Each row has a name. Each piece below is followed by the name of the row it came from, unless a question asks for something else. Each question is about the rows just above it. Places in a row count from 0.

[ 91 166 111  97 106 162  93 122 126 174 167 150 170 163  95 103 100  97
 160 111 100 106  91 124 102  91 177 162 166 102 157 143 111 164 167]  j736
[159  86  93 160 164  93 160 144 133  94  99 166  97  92 167 166 147 156
 104 149 165 159 161 100  81 163  86  95  94 150  88 142 160  99  85]  j685
[ 94 147  98 114  87 143  90 111 146 168 143 163 140 141  91 101 110 114
 152  82 103 110 119 109 173 119 137 141 174 119 160 150 113 166 163]  j854
[ 81  99 159  92 160 147 149  88 163 156  95 165 100 144  93  93 150 159
 142  86 160  94 104 167  99  85  86 160  97 166 166 133  94 161 164] is which row reordered?
j685
Count of [91] in j736:
3

[102 152 139 146 108  99 113 104 104 151 102 150 155 151 113 140 141 107
 153 108 106 143 106 153 144 142 111 118 140 111 142 151 108 111]  j986
[141 104 106 102 151 104 150 152 143 139 111 151 108 107 111 151 140 142
 113 102 142  99 112 155 113 108 146 106 153 144 153 140 108 118]  j197
[151 155 107 155 145 111 139 113 105 147  97 152 153 150 142 114 104 115
 153 147 141 109 151 104 106 158 146 102 112 110  98 137 105 107]  j799
[112 182 152 114 112 158 119 100 135 112  73 101 105 113 116 149 157 149
 120 107 122 153 166 156 141 103 116 141 151 142 104  99 121 147]  j822
One entry of j986 was changed: [102 152 139 146 108  99 113 104 104 151 102 150 155 151 113 140 140 107
 153 108 106 143 106 153 144 142 111 118 140 111 142 151 108 111]. Where, and from what?
16, [141]
Changed j986: [102 152 139 146 108  99 113 104 104 151 102 150 155 151 113 140 141 107
 153 108 106 143 105 153 144 142 111 118 140 111 142 151 108 111]. Place and old value:
22, [106]
Which row holds these entries in another order? [140 111 142 151 108 111 102 152 139 146 108  99 113 104 104 151 102 150
 155 151 113 140 141 107 153 108 106 143 106 153 144 142 111 118]
j986
Move every entry of [100] by -1 step of 1.
[99]
Changed j799: [151 155 107 155 145 111 139 113 105 147  97 152 153 150 142 114 104 115
 153 147 141 109 152 104 106 158 146 102 112 110  98 137 105 107]. Place and old value:
22, [151]
Which row holds these entries in another order? [118 108 140 153 144 153 106 146 108 113 155 112  99 142 102 113 142 140
 151 111 107 108 151 111 139 143 152 150 104 151 102 106 104 141]
j197
Shift each entry of [150 155 151] by +1 times 1:
[151 156 152]

[135 141 115 145 103 134 136 150 121 128 133 118] = j433
[145 131 119 107 112 150 118 141 109 131 141 160] = j353
[131 141 118 112 150 141 145 107 160 109 120 131] = j735
[151 115 126 118  99 115 151 115 107 151 125 113] = j919
[145 118 128 133 141 135 103 120 134 150 115 136] = j6
Where does [151 115 126 118  99 115 151 114 107 151 125 113] differ from j919, and what was there?
7, [115]
Changed j919: [151 115 126 118  99 114 151 115 107 151 125 113]. Place and old value:
5, [115]
Count of [151] in j919:
3
Which row holds these entries in another order? [131 131 141 118 112 150 141 145 107 160 109 120]
j735
How many times does j6 hold [129]?
0
Which row holds these entries in another order? [118 133 128 121 150 136 134 103 145 115 141 135]
j433
[115 107 151] with +1 step of 1 on every entry:
[116 108 152]

[134 134 134 134 117 134 134 117] -> j565
[161 115 139  84 146 141  93 113] -> j424
[133 144 133 119 149 158 144 144] -> j14
[133 107 134 125 134 117 134 135] -> j262
[161 115 139  84 145 141  93 113] -> j488
Move every entry of [134 117 134] by +1 step of 1.
[135 118 135]
Put [107 117 125 133 134 134 134 135] back in order: which row is it?
j262
Which row holds these entries in another order? [134 134 117 134 134 134 134 117]
j565
One entry of j14 was changed: [133 144 133 119 149 158 143 144]. Where, and from what?
6, [144]
Count of [144] in j14:
3
Count of [134] in j565:
6
Which row holds these entries in another order? [117 134 134 117 134 134 134 134]
j565

[125 126 127 124 126 115 136 126] -> j21
[124 167 115 126 125 136 127 117] -> j333
[125 167 127 124 133 115 136 126] -> j661
Changed j333: [124 167 115 126 125 136 128 117]. Place and old value:
6, [127]
[115 124 125 126 126 126 127 136] is which row reordered?
j21
Times [127] occurs in j21:
1

[120 142 141 124 119 121 141 101 139 139 139 140 122 129 106 142 142] : j820
[119 129 142 142 124 141 140 121 149 139 139 141 119 106 101 120 122] : j277
[119 115 159 171 140 128 133  96 140 157 111 135 123 139 141 115 130] : j916
Move every entry of [142 142] by +1 step of 1.
[143 143]
[139 129 101 106 141 119 120 142 141 149 121 119 124 139 122 140 142] is which row reordered?
j277
Count of [139] in j820:
3
Move every entry of [129 106 142] by -1 step of 1.
[128 105 141]
Move every entry of [171 140 128] by -1 step of 1.
[170 139 127]

[131 129 109 110 128 130 119 122 134 125 128 129 120 141 122 131 132] = j364
[132 125 134 112 124 139 111 123 134 144 121 131 123 119 119 130 135] = j186
[131 123 144 152 128 126 114 123 123 126 122 129 128 132 131 138 118] = j509
[128 132 120 122 130 128 156 136 127 124 136 127 127 128 127 132 126] = j687
[125 130 127 132 126 125 138 125 129 127 126 122 119 134 139 129 137] = j748
[128 130 121  85 126 133 145 132 130 123 134 134 123 121 118 126 121] = j332
[127 129 122 141 126 119 138 126 131 125 120 130 137 134 128 130 116] = j557
[126 135 125 149 130 127 156 123 133 140 130 131 134 127 135 128 113] = j260
[125 128 139 133 129 133 137 131 129 130 149 130 127 127 134 135 105] = j315
[126 126 114 115 126 133 128 131 134 131 120 124 114 134 130 131 107] = j96
Count of [139] in j748:
1
[126 125 130 126 122 129 137 134 141 120 127 116 138 128 119 131 130] is which row reordered?
j557
Shift each entry of [133] by +1 times 1:
[134]

